Look-ups in named tables: a row name and a column name give one cell, copied from the table.

Table zifi
|  | kep | bilar | rapu |
|---|---|---|---|
| meriza | 186 | 232 | 174 |
| nipazib | 108 | 80 | 171 |
| fateve | 134 | 121 | 88 |
| tisoto | 169 | 128 | 114 |
| kof | 140 | 181 | 54 |
| san | 158 | 180 | 91 |
| tetetu | 39 | 139 | 192 |
| keluz | 158 | 227 | 210 |

What is the rapu of tetetu in zifi? 192
What is the rapu of tisoto in zifi? 114
What is the rapu of nipazib in zifi? 171
What is the rapu of fateve in zifi? 88
What is the kep of tisoto in zifi? 169
What is the rapu of kof in zifi? 54
What is the rapu of keluz in zifi? 210
What is the kep of fateve in zifi? 134
What is the bilar of keluz in zifi? 227
What is the kep of san in zifi? 158
What is the rapu of meriza in zifi? 174
What is the rapu of san in zifi? 91
What is the kep of nipazib in zifi? 108
What is the kep of tetetu in zifi? 39
What is the bilar of san in zifi? 180
What is the bilar of tetetu in zifi? 139
What is the bilar of fateve in zifi? 121
What is the kep of meriza in zifi? 186
What is the bilar of nipazib in zifi? 80
Row with the largest rapu: keluz

gid =
        pafaros  ropodok  segog  puba  gedo  tad
fiv         143      159    162   167   119   45
tid         143      159    162   167   119   45
fid         143      124    133   115   159  205
sisasu      143      124    133   115   159  205

puba of sisasu: 115
ropodok of tid: 159
puba of tid: 167
pafaros of fiv: 143
puba of fid: 115
segog of sisasu: 133
tad of fiv: 45
ropodok of fid: 124
tad of tid: 45
pafaros of sisasu: 143
pafaros of tid: 143
puba of fiv: 167
gedo of fiv: 119

Table nekari
	zavoge	zorofo	sunope	bupodob
zam	0.49	0.22	0.54	0.49
faborur	0.38	0.33	0.65	0.38
fik	0.83	0.33	0.19	0.83
zogu	0.11	0.39	0.92	0.11
vato	0.86	0.69	0.16	0.86
sofod	0.77	0.81	0.25	0.77

fik, bupodob -> 0.83
fik, zavoge -> 0.83
sofod, bupodob -> 0.77
zogu, zorofo -> 0.39
vato, zorofo -> 0.69
fik, sunope -> 0.19
vato, sunope -> 0.16
zam, zorofo -> 0.22
faborur, bupodob -> 0.38

Table vivunov
fields: bip, dor
tenekeg: [34.7, 57.9]
mivu: [-35.1, 8.9]
kego: [-38.9, -58.0]
derikan: [-32.3, 15.7]
vufik: [-14.8, -75.0]
lafe: [-42.4, -37.3]

dor of kego = -58.0
bip of vufik = -14.8
bip of lafe = -42.4
dor of tenekeg = 57.9
bip of mivu = -35.1
dor of lafe = -37.3
bip of kego = -38.9
bip of derikan = -32.3
dor of mivu = 8.9
dor of derikan = 15.7
dor of vufik = -75.0
bip of tenekeg = 34.7

Table terupo
|  | kelofeb | felefas | leb | bot | rov |
|---|---|---|---|---|---|
| feno | 114 | 148 | 161 | 130 | 196 |
| mip | 103 | 63 | 193 | 145 | 219 |
| ziv | 101 | 81 | 191 | 113 | 230 |
| kogoki | 112 | 210 | 134 | 107 | 185 |

feno, kelofeb => 114
kogoki, felefas => 210
ziv, rov => 230
mip, felefas => 63
feno, rov => 196
kogoki, rov => 185
kogoki, kelofeb => 112
kogoki, bot => 107
ziv, kelofeb => 101
feno, leb => 161
ziv, bot => 113
feno, felefas => 148
ziv, leb => 191
mip, leb => 193
mip, kelofeb => 103
feno, bot => 130
mip, bot => 145

vako.tsv
	faz	zalirub	vuke	regenu	pib	vak
bol	5001	-12502	5001	46499	-12494	5001
ferif	87988	-95490	87988	19590	-95478	87988
zes	23469	-30969	23470	10329	-30963	23470
pav	-55390	47888	-55390	31317	47897	-55390
puzonof	-93602	86096	-93602	-923	86094	-93602

pav, vak -> -55390
ferif, zalirub -> -95490
ferif, pib -> -95478
pav, faz -> -55390
bol, vuke -> 5001
puzonof, zalirub -> 86096
bol, vak -> 5001
zes, faz -> 23469
ferif, vak -> 87988
ferif, vuke -> 87988
ferif, faz -> 87988
ferif, regenu -> 19590
puzonof, vuke -> -93602
zes, vuke -> 23470
puzonof, pib -> 86094
bol, regenu -> 46499
puzonof, faz -> -93602
zes, pib -> -30963

subefe
cols = zozel, sor, kalaz, resoga, ludigu
bofonu: [2.6, 5.0, 7.6, 6.3, 4.9]
kurufe: [2.3, 4.6, 7.8, 5.1, 4.5]
zanope: [4.1, 7.0, 6.3, 7.2, 4.0]
zaru: [3.8, 7.2, 7.2, 8.0, 4.6]
bubode: [4.1, 4.8, 5.3, 5.6, 4.8]
ralor: [3.3, 6.3, 7.6, 6.5, 4.5]
lus: [2.0, 6.2, 8.7, 6.6, 4.1]

ludigu of kurufe: 4.5
resoga of bubode: 5.6
sor of zanope: 7.0
ludigu of bubode: 4.8
kalaz of bofonu: 7.6
zozel of bubode: 4.1
zozel of zanope: 4.1
resoga of ralor: 6.5
sor of zaru: 7.2
kalaz of bubode: 5.3
ludigu of bofonu: 4.9

Table poda
,kunagez,movake,vam
pimesan,7.567,-3.956,-5.405
firi,3.521,1.895,2.148
radu,3.421,4.387,1.877
bemo,3.919,-6.903,4.964
fodemeb,1.738,0.619,0.814
bipeben,-0.556,0.000,1.055
murod,-1.876,1.495,0.358

What is the vam of firi in poda?
2.148
What is the kunagez of bemo in poda?
3.919
What is the movake of bipeben in poda?
0.000
What is the movake of pimesan in poda?
-3.956
What is the kunagez of firi in poda?
3.521
What is the kunagez of murod in poda?
-1.876
What is the movake of murod in poda?
1.495
What is the movake of bemo in poda?
-6.903
What is the vam of fodemeb in poda?
0.814
What is the vam of pimesan in poda?
-5.405
What is the kunagez of bipeben in poda?
-0.556
What is the vam of bipeben in poda?
1.055
What is the movake of firi in poda?
1.895
What is the movake of fodemeb in poda?
0.619
What is the vam of bemo in poda?
4.964
What is the vam of radu in poda?
1.877
Which row has the largest movake? radu

